Families of rows that turns and mirrors carry onto each other, the same ones carrying the whole set onto itself: the rest of each named row's family, in list order
12 families of 3 rows
tanap: [-27  -3 -56  38   5  -5  16  -7  -4  11 -23   3   1   6   2 -33  17  12
   5   1  -3   9 -18  -5  26  -3   9 -10  23 -25 -30  19]
sus: [-40  -7 -27  17 -11 -17  26   2 -14  15 -41 -13   4  -4  27 -28  46 -13
  22  21  11   7 -10  -6 -15  -3  -1   5  21   4 -13  17]
gid: [  7  31  16  -7   1   5 -25 -26   2   1  21   5 -33 -18 -11  19  -3  25
  24   9   3  20   7  12  23   9 -15  27 -11  32  12 -11]
megom: [  5  11  -4   4 -12  -4 -21 -18 -11  -9  23  -5 -54  -8 -11 -12  -4  43
  26  -4 -12  16   2  20  17  19   7  12 -14  38  12  -1]
Viko: [ -1   9  19  18   7 -22 -23 -26  23 -20  17 -20 -43  20   6  -1   2  25
   5 -19  20  33   0   7  17  14   1  12  -1   7   3  -8]
vaz: [ -1  22  17   7  -5  16 -27 -21   4 -17  17  10 -30  21  10  10  -5  24
  22  10   6  50   1  10   5  24   9  19  -1  23   6  -2]
Bota: [ 22  -5  -2 -29 -11 -19 -16  14   6 -10 -17  11  29 -30  25 -15  18 -12
 -35  19   4 -21   9 -10  -4 -27 -23 -37   4  -3 -12 -11]
vobe: [ 36 -18  12 -18  -3 -15 -16  17   2   7  -6  22  22 -27  -2   5  -3  -6
 -38   4  22  -8   0 -15 -10 -26 -24 -34   7   3 -17 -27]
Ful: [  9  28   2 -29 -11   0 -23 -12  -4 -33  31  -5  -8  12 -13   9 -13  26
   6  -1 -25   7 -24   6  -7   8   2  16  -4  14  28   1]
ruvo: [-43 -29 -47  25  -2  -9  13  10 -28   1 -38 -10   3 -22  25 -25  36   0
  14   8   4 -10  -5 -13   6   6   4  -1   7   3 -20   4]
Nifu: [  3   9   6  14 -23  11  -9 -44 -13 -22  39  19 -29  11  -4  19   3  15
  10  -5  -7  28  -8  11  30  24  -2  25  -2   9  16  -1]
rafo: [  0  18   2  -8 -13  -6  -8 -10   1 -28  32  -2 -39  20  16   0   1  33
  32  -9  -6  34   6   3  11   6  -1  19  -1  43   9   8]
lefig: [  7   4   9  -3 -22   2 -31   4  18 -14  30   9 -29  14  -5 -10 -14  30
   0 -23  14  10  -1  42  18   5  -9  12 -17  22  28  -4]
Rul: [-28   1 -36  26 -11  -9  13 -11  11  10 -28   0   8  -7  27 -28  54 -25
  16   4  22  11 -13  -1  -8  22   5 -10  20  -9 -31   1]
Bimo: [ 42  -8  24 -15  -9 -11  14  10   9 -17 -13  43  34 -29  15  12 -12 -14
 -18   3   9  -8  18   6 -21  -8  -7   1   0  -5  -7  -9]
boz: [ 17 -16   4 -25  12  12  19  12   7   4 -16  21  44 -46   1  15   7 -17
 -22  14  18 -35   8 -16  -7  -8 -20   6  -2   8 -12   4]
vil: [ 31  -6   2   7  -5  -5   2  14  -2  10  -1  48  10 -35  11 -13  -6  -9
 -36  -4   8 -27  16 -39 -18 -24 -10   1  11   3   3   0]
Vot: [ 14   7  17 -12 -33 -21   1  26  -1   8 -11  19  16 -56  21  17  -4  -5
 -32   1   5 -25  13  -3  -1 -16 -30  -7  -3  22  -2 -17]
vas: [-45  -1 -32  10   4   5  23   8   7  22 -28 -23   9 -23  34 -28  37  19
  13  -8   4 -19 -20   0   5  15  21  -5  20  12 -13  15]
silil: [-45 -14 -32  17  -8  -3  10   6  -6 -18 -44   1 -13 -20   1 -15  44  -5
   2  11   9   1 -23 -30  11  -4  21  -5  38   8 -20   7]
pero: [ 31   5  15  -7  -2   3 -10   6  29  -3   2  34  22 -45 -12  16   8 -11
 -30  12  -1 -22  16  -2 -23 -12  -3 -15  13 -10 -23   1]
bidop: [-40 -16 -47  13  13 -14  13 -22 -10   1 -27  -4 -11 -15   5 -10  58  11
  20   1  15  14 -16  -5  19  19   6  11  10   9 -33  -9]
fup: [ 44   5  18 -18  -7 -14   5  17  12   5 -10  25  34 -26  17   1 -19  -6
 -15  10  -2 -22  -1  19 -10 -29 -20 -12   4  22 -20 -11]
Tif: [-39   4 -43  32 -12 -20   8  -4 -11  32 -32  -2  15 -27  34 -18  37   4
  19   0  18  21  -7 -13   8  -5  13   6   9 -20   2   9]
Zava: [-56 -14 -28  25 -12  -7  -3  -4 -12  -7 -29  -6 -19  -6  19 -21  41  32
  24  -9   0  -1  10   4  -6  13  10  -8  29 -26  -3   7]
kikof: [ 27  -4   7 -24  -9   8  -4  22  -3  14  -4  22  20 -38  -5  -7 -30  -6
 -24  23   1 -37  19   2  -9 -22 -24  -1  -4  19  -1 -18]
ges: [  5  16   6 -16   8  14  -5 -15  -3  -9  37  -9 -22  14 -18   8 -10  20
  22 -25 -13  25  -5  10   8  17  12   5   3   9  28   2]
beva: [-33 -11 -40  16  18  -3  -3 -10  11  -1 -44  11  -5  -4  29 -36  36  -7
  -5  13  44   8 -12  -3  10  13   6   3  17 -17  -6  12]
Bor: [ -1 -14  18  -6 -23  -6  -8  15 -10  26  -5  19  36 -24  21  -6  -2 -17
 -47   7   3 -41   7   3 -17 -19   4   1  12  -5 -16 -17]
govog: [  8  45  -9  14  -5 -13 -18  -8   3 -17   9  14 -43   1  -2   5   3  37
   3  -1 -11  26  -3   7  37  12  -5  21  -5  29  29   1]
kega: [-41  -3 -32  22  11   0  33   7   0   3 -20  10  19  -2  21  -3  56   0
   0 -11   9   1  -5  -6 -18  -3  14  -4  28 -25  -9 -11]
vogog: [-33   3 -34  13 -21  -5  -7 -19  -4   1 -30 -10   2 -19  38 -32  43   4
  40   4   6   7 -38  -1  17 -15  17   5  10  -5  18  10]
reli: [ 31   5  23  -6  -8  13  17   8   8  10   0  11  25 -32  -5  -3  -8 -22
 -41  24  -4 -35   6  -9  21 -16  -6  -5   7   7   0   7]
befe: [ 12   9  22 -10 -30   0   0 -13   7  17   2  42  33 -27   4   9 -31  -5
 -35   0  34 -13   7   7 -10 -17  -9  -9   3   5   0   0]
Bibas: [  0  20  16  11  -5  10 -18  -9 -19 -11  15   8 -58  10 -32  -5  -9  -2
  -1   4  -8  38  -1  16  13 -17   1   7  -8  18  22  -3]
zoz: [-17   5  12 -17 -13  -4  -2  -2   1 -21   8 -15 -46  14 -12  10 -12  46
  12   4  -6  26 -17  13  23  13  -3  15   3  35  11 -28]

Which other rows belong to the same family as vobe? Tif, ges
Which other rows belong to the same family as megom? ruvo, kikof
Which other rows belong to the same family as bidop? gid, boz
Which other rows belong to the same family as Bimo? vaz, Rul
Which other rows belong to the same family as silil? govog, reli
Which other rows belong to the same family as zoz? Vot, vas
Which other rows belong to the same family as vil? tanap, Bibas
Which other rows belong to the same family as beva? Nifu, pero

